One turn sends every row of this set to another row. A few are shown first. Where does it send the rows asked after them?
daz: [-2 11  1  6 -2  0 -1 -3  4  3 20 -6]
rov: [-10   3   3  -2   3   2  -9  -2   7  14  -4 -13]
viki: [ 4 -2  0 12  9 -1 -6 -2  3 -4 14  1]
sop: [ -5   1  10   9  -6 -12   3   5  -6   1  -3 -10]
duk: [  7  -1   5   8  -6   9   4  -3  -5 -10   8  -7]
Kile: [ -8  13 -12  -4  -1  -5   7   2  -9   2   1   0]
besa: [ 3  2 -3  5  9 -4 15  9  7 13 -1 -5]
mefa: [ -6  13  -4   3   2  -2  11  -1   5  10 -10   7]
lidok: [-3  1 -7 -4  0 21  7 -6  1  4  2  5]
somag: [-2 -1 -6  6  2  2 -3  5 -2 18 16 -1]
zif: [-1  2  0  1  3 18  8  1 -5  4 16 -8]
Bib: [ -8  -3 -18   4  -4   7   7  -2  -3  11   3  -1]
sino: [-1 -2  2  8  1 18  2  9 -6 -5  0  7]
sisi: [ -5  -1   7  -7   0  -3  12  11   7   7  10 -11]
pepot: [-4 -2 -6 16  9  8  8  5 -4  2 10  5]
pini: [  9  -2   4   4   2  -1  -2  13  -1 -10   1  -2]
kame: [-11   1  -5   0  -7  10  -2  -9  -4   7   7 -13]
koma: [ 7  1  9 -9 -7 11  3 -2  1 -3 -3  4]
sab: [ -2 -11   8   9   0   5  -7  -7  11   3  -2  -6]
fot: [ 6 -3 -4 -2  9 -6  5  5 11 -6 -6 -4]
nem: [-14  10   8  -5  -6  -3  -2   9   1   4  -2  -9]
tunon: [-13  -8  -5  11   1   5   2  -9   2   5   0   9]
Kife: [  0   1   4  -4   1 -11   7  -8   8   6  10  -8]
dolin: [ -2  -9  -1   0   5   7   8  12  -9   3 -10  -3]
bul: [ -8  12   2  -1  -6   6   8   6  -3   6   5 -17]
rurev: [-3  5  2  0  7  2 16  8  5  6 17  0]
lin: [  1   6   4  14  -7   4  -4  -4   1   2   2 -17]
fefes: [ -7   0  -6   0 -10   2   9  -6   2   5 -12   7]
Neteg: [ 8  7  0  0  9 -2  0  2 -5 18  1 -6]
Pas: [ -4   6   8 -10  -8   3   4   4   0   7  -4  10]
mesor: [ -9  -1   1   1   6   2  13  -4   5 -12  -7  -1]
kav: [ -8 -11   1  11  -1   3   1   2   6 -11   2   4]
ravas: [ -4   9   2   0   9  -1  -7   3   9   3 -12  -3]
zume: [ -3  -7   6   4 -10  14   0 -10  -4   5  -3  -1]
rokon: [ -7  -2   0 -16   7   6   5   2  -1   7   6   8]
vemi: [ 7 -7  4 -7 -6 -2  7 13 -1 -2 -2  0]
zug: [-3  1 20  3 10  3 -1 -1  4  3 -5  1]
mef: [ -8  -4  -7  11   3  -1 -13  -5  -1   9   3  -4]
Mir: [ -6  -3  -4   4   8 -10  -7   2  12  -4   1  -4]
vad: [-3 -3 -5  9  7  0  9  7  1 16 -2 10]

pini goes to bul
sisi goes to Pas
Where do these go?
pepot goes to duk
zug goes to Neteg
lin goes to Bib

One turn sends every row of this set to another row. A few are shown first. Where does it send the rows asked after them?
zas: [  9 -10 -17   6   8  12   0   6   0  11   0   6]
rep: [ 13  -4 -11   7  13 -13  -1  14  -1   5   0   0]
Bazi: [ 10  -5   3   6  25  -3   0  -4   0 -13   1  -1]
nodas: [11 -9 11  7 20 -4 -8 -1 -9 11  7  9]
tesed: [ 9 -5 -2  9  0 13 -1 -9 -3 -5  0  1]
parem: [ 13  -7   0   5  19  -6   2  -5   2 -14   2   1]
tono: [ 5 -4 19  9  8  2 -7  6 -4 10  8  1]
sek: [ 7 -3 -1  8 27 14  1 14  2 16  3  0]
purib: [15 -6 -8  5 12 13 10  7 11 13  3  2]
Nobof: [  9   4  -4  11  29   1  -3  13  -2   3  -2 -10]
gozib: [  3  -9   0   9   2  -1  -9   0 -12   0   0   8]
katos: [ 10  -8   2   6  23  -9  -2  -1  -2 -12   1   3]
gire: [15 -3 12  9 23 13 -1 -9  0  5  6  0]
Sal: [ 8  2 21 10 17  0 -1  4  4 11  0 -5]
bap: [ 2 -2 -7  7 20 -3 -1 18 -3 -1 -7  2]
tufi: [ 11  -4  16   7   7 -10   0   4   5  12   2   2]
darig: [  7  -5 -13   8  17  20  -1   6  -1  10  -1   0]
siv: [ 6  3 -8  8 21 10  5 11  4 -5 -8 -5]
zos: [ 10 -11  -6   5  14   0   2  15   2  18   4   9]
bop: [ 21 -10   4   5   7   0   3 -10   3   5   7   8]
Supe: [10  0 18 10  7 13 -1  0  3  6  7 -5]
kot: [ 18   1 -11   8  13   3   7   5   9  -1  -1  -9]
Poban: [12 -6 14  8 -3  2  0  1  3  7  9  2]
niv: [  1  -2   5  12  14  14  -9  -2 -12  -2  -1  -1]
Sef: [  4  -9 -12   7  16  10  -6  11  -6  14   0   6]
Buvo: [15  1 15  8  8  1  6 -2 12  8  1 -4]
Nog: [  9  -4 -13   6   8  -1   7  11   6  -4  -6   3]

sek goes to zos
bop goes to gire
katos goes to parem
Where do these go?
tufi goes to Buvo
tono goes to Poban
zas goes to darig
gozib goes to tesed
Nobof goes to rep
bap goes to Nog

